Small tables with named rows and columns. After each table, cells are looked up by row and column.

bes =
|  | bavi | ged |
|---|---|---|
| lereda | 206 | 159 |
| lub | 162 | 135 |
| filakek | 173 | 145 |
| nadude | 206 | 159 |
| dag | 73 | 102 |
| sege | 40 | 87 |
| mozite | 162 | 140 |

bavi of nadude = 206
bavi of filakek = 173
ged of lub = 135
ged of mozite = 140
bavi of mozite = 162
bavi of lub = 162
ged of lereda = 159
bavi of sege = 40
ged of filakek = 145

kot =
         dap  mumaga  lalut  mibol  lifila  sul
lipazas   61      89    107    112      39   73
fusavu    67      93    133    190      66   75
befel     58      90    138    200      51   70
sol       90      37     56    216      59   80
ras       81      51     44    102      42   80
vik      104      78     80    131     111   96
rom      105     159    154     14     156  111
gose     116     145    138     43     165  115
sanaf     70     146    151      4      96   88
dos       62     130    145     53      73   80

What is the lalut of gose in kot? 138
What is the mumaga of vik in kot? 78
What is the sul of rom in kot? 111
What is the mibol of lipazas in kot? 112
What is the lalut of fusavu in kot? 133
What is the sul of sol in kot? 80
What is the mibol of fusavu in kot? 190
What is the lalut of sol in kot? 56
Which row has the largest lifila? gose

Table zokab
fields: zitan, zal, lun, gonaz, fer, kip, giruza
mobu: [12.9, -62.9, -49.0, 17.4, -10.2, -30.7, 21.6]
megum: [13.0, -63.0, -49.1, 17.5, -10.2, -30.8, 21.7]
bige: [-25.4, 48.9, 34.3, -32.5, -1.1, 13.9, -34.4]
vonusam: [-25.5, 48.9, 34.4, -32.5, -1.1, 13.9, -34.4]
kup: [-79.6, -0.4, 7.7, -8.2, -97.9, 67.1, -79.1]
mabatup: [57.1, -22.3, -29.9, -13.0, 74.5, -88.0, 56.7]
sada: [-25.4, 48.3, 33.8, -32.4, -1.3, 13.5, -34.3]
vigu: [-79.8, -0.4, 7.6, -8.2, -98.1, 67.2, -79.2]
momigip: [13.0, -63.0, -49.1, 17.4, -10.2, -30.8, 21.7]
mesozu: [12.9, -63.1, -49.1, 17.5, -10.2, -30.8, 21.6]
kirof: [-25.4, 48.7, 34.2, -32.5, -1.1, 13.8, -34.3]
zadub: [-25.4, 49.0, 34.4, -32.5, -1.1, 13.9, -34.4]
novus: [57.0, -22.5, -30.0, -12.8, 74.2, -87.7, 56.7]
kibuto: [12.9, -62.9, -49.0, 17.4, -10.2, -30.7, 21.5]

bige, lun -> 34.3
kibuto, lun -> -49.0
kup, gonaz -> -8.2
sada, lun -> 33.8
vigu, giruza -> -79.2
kirof, gonaz -> -32.5
kibuto, zal -> -62.9
kirof, fer -> -1.1
kup, lun -> 7.7
sada, fer -> -1.3
mobu, zitan -> 12.9
vonusam, gonaz -> -32.5
vigu, lun -> 7.6
sada, giruza -> -34.3
momigip, zitan -> 13.0
vonusam, fer -> -1.1
megum, kip -> -30.8
bige, fer -> -1.1
kirof, zitan -> -25.4
sada, zal -> 48.3
Which row has the largest zal? zadub

fudape =
|  | durur | selas | betedo | fekiv | liges | kagi | zetuv | vekoma | fadanu | napu |
|---|---|---|---|---|---|---|---|---|---|---|
| muput | 50621 | 35495 | 34889 | 53572 | 50533 | 50751 | 34878 | 53582 | 50762 | 50747 |
| deso | 39484 | 80227 | 79603 | 33997 | 39476 | 39628 | 79696 | 33938 | 39689 | 39602 |
| gok | 44313 | 79524 | 80024 | 33945 | 44227 | 44565 | 80129 | 33934 | 44622 | 44500 |
| zopek | 10745 | 77320 | 75440 | 64699 | 10890 | 10079 | 75516 | 64905 | 10085 | 10283 |
| ratonif | 27429 | 27759 | 26602 | 70257 | 27310 | 26740 | 26534 | 70416 | 26651 | 26917 |
| pofivok | 21431 | 68787 | 67111 | 34813 | 21458 | 21003 | 67143 | 34710 | 21054 | 21126 |
| ruko | 77724 | 31396 | 34258 | 6832 | 77501 | 78568 | 34275 | 6753 | 78610 | 78286 |
| fivime | 67312 | 42742 | 45229 | 12339 | 67284 | 68025 | 45276 | 12290 | 68087 | 67799 |
| tesod | 72305 | 14098 | 16371 | 10371 | 72220 | 73027 | 16330 | 10010 | 73019 | 72813 |
| ril | 67927 | 25532 | 26434 | 25494 | 67915 | 68560 | 26422 | 25426 | 68582 | 68367 |
| safiso | 78660 | 48915 | 51871 | 6341 | 78777 | 79413 | 51964 | 6192 | 79432 | 79127 |
| birivor | 75014 | 57023 | 59179 | 9483 | 75122 | 75728 | 59288 | 9270 | 75763 | 75521 |

What is the durur of zopek in fudape? 10745
What is the fekiv of safiso in fudape? 6341
What is the selas of gok in fudape? 79524
What is the kagi of gok in fudape? 44565
What is the napu of tesod in fudape? 72813
What is the liges of gok in fudape? 44227
What is the vekoma of pofivok in fudape? 34710
What is the fadanu of safiso in fudape? 79432
What is the durur of muput in fudape? 50621
What is the zetuv of pofivok in fudape? 67143
What is the zetuv of muput in fudape? 34878
What is the vekoma of gok in fudape? 33934
What is the zetuv of gok in fudape? 80129
What is the betedo of gok in fudape? 80024
What is the fadanu of ruko in fudape? 78610
What is the selas of zopek in fudape? 77320
What is the napu of fivime in fudape? 67799
Row with the largest fekiv: ratonif

